One turning vector, and how many ticks it has turned
The counts run from 0 to 138.
[115 134  87 124 117 120 148 143 130 115  99  85 121 122 116 153 126 139
 128 140 163 172 144 188  99 103 197 125 102 121  94 146  73 122 127 145
  83 135  93 114  91  64 118 122 124 139 135 125 144 125 105 122 138 113
 139 116 160 123]
14
[114 105 179 106 103 112 122 133 108 148 145 146 134 132 113 133 103 156
 113 155 100  83 100 125 162 147 117 133 141 159 148  87 165 138 133  85
 118  62 145  94 132  99 160 133 161 134 148 129 144  77 177 119  97 133
 173 114 107 141]
35
[136 123 129 134 162 132 104 155 132 141 146 176 117 163 161 155 117 112
 121 128 123 147  99 141 149  57  78  96 124 182 136 108 180 110 141 126
 137 136 126 114 115 104 155 166 183 105 130 146 125 103 155 128 117 163
 149 108 114 133]
65
[145 168  72  82 126 117 149 133 110 112 149 111 138 100 128 102 171  94
 160 140 157 130 145 163 117 154 200 121  92 168 156  98  86 101 134 106
  95 118 164 118 186 142 133 110 146 125 154 112 133 107 122 129 158 132
 113 159 145 117]
129
[105 105  89 151 143 149 137  80  96 117 164 104 140 158 116 131 131 142
 129 198 117 143 129 163  90 167 150 102 109 102  97 111 104  91 106 154
  78 141 170 103 134  93 127 127 141 110 121 143 111 127  96 135 113 134
 143 164 183 112]
126
[ 99 164 132  92 130  92 158 136 133 136  88 124 149  99  89  88 159  69
 123 146 128 117  94 159  92 149 199 118 140 122 107 108 129  94 138 107
 132 168  99 109 156 154 112 136 157 122 155 147 159 129 102 136 171 147
 114 131 139  84]
88
[132 114 128 113 166 123 110 136 141 121 142 165  97 156 147 149 128 104
  98 137 115 145  96 147 157  55  72  79 143 174 151 107 193 111 156 120
 131 167 113 107  98 120 147 162 161  96 119 155 125 118 151 126 113 151
 122  96 115 126]
64
[133 108 103 163 140 185 133  89 111 131 176 141 178 177 146 132 132 143
 145 151  84 116 117 114 109 161  96 135 158 107  93 124 160 109 100 163
 125 150 177 110 125 121 116 126 161  99 130 136 106 131 117 130 109 135
 168 152 166 116]
124
[131 165 126 143 166 116 114 134 131 106 124 116  48 147 115 135 148 118
 125 125 173 136 146 118 126  69  95  89 137 141 156  97 158 127 167 179
 141 150 107 137 127 142 152 140 109 113 103  84 132 128 146 133 186 151
  97  89  99 154]
104
[125  82 174 109 103 135 115 138 124 133 157 138 107 129 125 141 110 147
 112 152 109 108 102 122 155 166 125 144 138 134 127  99 173 145  95  65
 111  64 158 111 132 103 158 126 170 136 143 156 133  88 172 102  87 129
 179 122 104 137]
36
[129  88 137 130 163 100  63 103 126 133 127 122 115 160 114 143  78 103
  65 120 134 148 110 142 116 122 140 122 108 160 137 108 151 175 136 134
 123 148 152 112 140 124 156 144  91 140 120 136 153 135 135 165 132 102
  55 103 111 159]
136
[134 124 108 143 147 107 145 158 125 180 169 143 175 130 164 126 105 116
 121  98 111 152 128 144 139  88  90  98  64 170 163 154 121  89 134 151
 128 148 148 156 162 133 134 163 132 114 108 156 102 149 120 129  61 159
 116 129 136 122]
25
[130 130 109 173 135 152 151 115 145 133 157 111 167 106 112  80  82 163
 133 142  85 107 161 107  93 174 109 158 126 106 115 141 161  59 129 146
  99 140 140 133 116 130 102 111 120 134 105 128 131 139  68 121  92 152
 126 149 135 108]
84
[122 108 118 105 120 137 132 105 127  90 136 101  82 122 137 178 175 115
 166 146 150 146 143 121 163 118 131 109 106 119 114 120  38 118 170 156
 133 105 107 102 134 110 160 126  86 137 132  89 102 119 136  91 134 142
 136 175 172 115]
71
[118 101 137 132 168 106 126 132 127 165 145 112 114 178 132 154 111 105
  75 107 132 161 119 155 119  89  91  79  88 142 147 144 131 134 131 176
 117 167 137 147 132 138 141 189 114 104  96 162  89 165 129 148  92 107
  96 100 150 121]
23
[ 92 102 169 168 104  83 136 162 116 180 165 134 141 139 117 146  89 173
 135  98 120 143 119 108 132 102 119 132 105 134 114 127 127 161  95 117
 163  93 119 138 178  89 139 168 108 113 131 113 118 130 152 104 102 147
 154  89 129 197]
108
[115 105 153 109 139 112 126  95 140  89  97 142 100 123 117 149 151 142
  94 142 106 131  92 167 137  95  65  74 162 108 167 128 144 139 159 103
 137 155  85 117  90 134 141 146 116 106  98 155 127 140 148 139 148 122
 104 107 112 145]
62
[129 151  82  95 114 110 161 155 131 121 103  90 108 102 125 138 147 106
 123 112 178 158 150 190 120  88 204 129  99 139 119 144  72 124 131 132
  92 127  95 118  97  94 129 127 135 146 149 119 142 118 117 121 145 111
 121 121 146 119]
15
[121 124 149 155 132 123 162 145 136 107 152 136 140  92 143 125 168 163
 172 145 100 135 137 105 115 138  74 109  97 100 146 143  96  97 124  99
 140 108 118 169 171 158 111 121 113 112 105 151 113 125  94 104 124 200
 157 177 114 126]
28
[124 145 139 151 144 125  98 100 126 127  74 134 161 122 114  79  87 163
 122 149 122 107 131 128 120 153 122 147 140 117 147 109 141  83 169 138
 142 118 151 115 131 147 121  76 128 173 108 100 169 104 150 162 156 150
 102 150  54 119]
2
[138 122 119 145 135 109 156 168 134 160 170 160 180 112 177 121 130 139
 145 111 104 144 138 127 130 108  75 111  61 159 157 143 107  84 119 116
 124 126 144 170 172 142 127 145 137 114 114 144 112 131 112 113  70 179
 133 146 123 132]
26
[132 125 130 147 128 110 157 166 130 134 166 150 176  93 168 114 152 159
 167 124 104 140 141 113 126 122  80 115  78 129 153 154 100  89 109 105
 132 110 135 175 177 152 109 120 123 112 108 147 118 126  98 101  90 187
 145 169 118 136]
27
[146  78 148 100 105 161  78 113 147 104 144 130  79 136 162 160 121  90
 108 153 128 154 100  81 141 167 147 157 135 112  81 125 148 151  92 109
 130  89 158 108 125 120 163 140 138 155 143 173 131 119 134  94  99 131
 147 164 126 115]
38
[ 79 135 183 110 157 104 130 121 133 101 101 110 104 146  91 144 169 110
 146 151 123 106 120 121 126 129 102  83 134 109 133  89 106 100 205 126
 150 122  97 105 147 161 149 125 102 118 127 115 124 114 137 121 170 174
 122 174 123  87]
31
[118 119 158 119 121 116 145 119 128 100  67 154 171 111 126 124 174 163
 118 117 118 123 101 162 124 110  80 107 163  85 168 169 104 146 138  93
 175 137 102 144 103 160 110 102 118 122 101 161 143 137 138 155 150 131
 112 129  76 141]
60
[102 137 159 177 123  87 133 169 105 187 149 140 130 160 117 135  81 158
 135 101 137 133 117 118 144  94 114 125 118 155 125 116 141 147 111 147
 164 116 128 140 179 101 137 168 123 110 128 101 131 115 166 124 128 152
 145  72 112 195]
107
[121 123  85 186 135 183 119 125 124 103 128 142 170 157 135 154  97 159
 155 121 111 149 138 113 107 112 150 167 155 124  51 144 141 128 109 159
 141 143 115 106  77  75 100 114 134 118 145  98 146 117  93 122 137 132
 161 130 151 156]
11
[116  84  88 154 146 104 110 145 126 116 142  79 132 139 104 145  85 143
 106 112  94 148 161 160  85 109 150 130  66 137 122 131 117 134 109 100
  80 144 117 146  92 114 124 134  94  95 138 155 127 163  67 133  91 100
  86 128 151 125]
54
[103 142 192 128 113 116 163 144 135 153  80 106 164 121 115 102 117 175
 104 130 133  83 127 154 131 156 123 137 140  85 139 149 110  84 166 163
 115  85 111 125  84 123 116 118 137 178 103 130 129 108 154 129 101 129
 164 127  91  74]
116
[107 132 147 145 123 125 114  98 115 140  74 131 148 117 105  68  94 176
 110 168 123 108 107 140 120 153 130 142 153 102 152 113 150  93 144 127
 136 107 146 108 136 130 129  96 139 177 102 119 181 109 153 147 149 143
 106 125  58 135]
3
[133 137 116  95 123 127 136 117 126  98 138  98  78 112 137 165 154 119
 160 128 150 111 152 121 167 115 138 122 101 148 136 102  60 119 195 166
 124 100 120  98 118 111 155 121  98 148 140  68 110 107 145 101 139 137
 126 162 148 111]
72
[134 169 143 116 122 126 136 153 111 132 148  99 106 132 119 126 124 153
 152 119 162  73 172 127 165 127 132 144 122 158 170 100 123 112 178 179
 112  73 146 126 114 128 148 112 125 158 129  62 122  83 168 120 140 125
 154 122  94 115]
74
[ 97 156 126 124 142  96 157 140 138 127  98 107 128 105  81  88 146  96
 121 170 138 123 117 149  67 160 194 117 133 101  98 116 129  63 127 119
 111 155 102 124 139 142  99 121 146 116 139 154 156 133  94 134 158 157
 117 138 139  87]
87
[146 162 121  99 120 131 127 124 116 109 144  94  97 121 132 140 148 125
 158 118 162  89 170 119 168 117 134 131 105 166 162  93  96 110 198 177
 118  89 129 105 107 124 162 118 111 160 134  47 117  90 166 108 144 130
 139 145 118 106]
73
[121 103 129  92  97 123 112  96 155 123 115 138  80  94 103  92 110 105
  91 153 130 151  81 127 133 130 159 128 167 119 119 116 181 121 106  76
 147 156  95  86 142 110 141 165 148 133 130 144 167 144 136 109 151 139
 102  88 117 161]
6
[153 109 108 135 122 161 135  96 153 158 161 126 188 120 150  91  73 117
 121  92  85  93 147  75 150 164 108 171 113 138 125 148 152  92 146 158
 143 147 147 123 134 149 117 136 104 144 120  95 115 155  99 117  78 128
  94 143 158 103]
82
[107 166 116  91 114 101 165 138 129 140  91 149 173 101  95  94 171  73
 132 123 122  99  93 157 117 146 191 121 155 139 122 109 123 119 141  83
 162 157 103  92 153 168 105 125 155 112 170 134 165 123 126 135 172 131
 116 129 139 106]
89
[131 139  94 122 161  99 105 188 133 113  93 109 149 115 140 128 117 100
 126 100 129 161 164 156  91  98 168 135  60 157 136 142 110  95 118 104
  98 144 114 169 106 154 111 113 122 126 150 168 151 133  77 142 105 126
  91 145  97  90]
56
[161 126  80 140 127 175 105 129 148 122 141 169 148 151 147 133  99 100
 151  91 106 142 111  78 140 100 144 165 158 162  69 122 184 139 114 114
 177 162 107  83 108 115 114 133 142 113 163 102 146 130 114 109 139 139
 133 121 146 147]
9
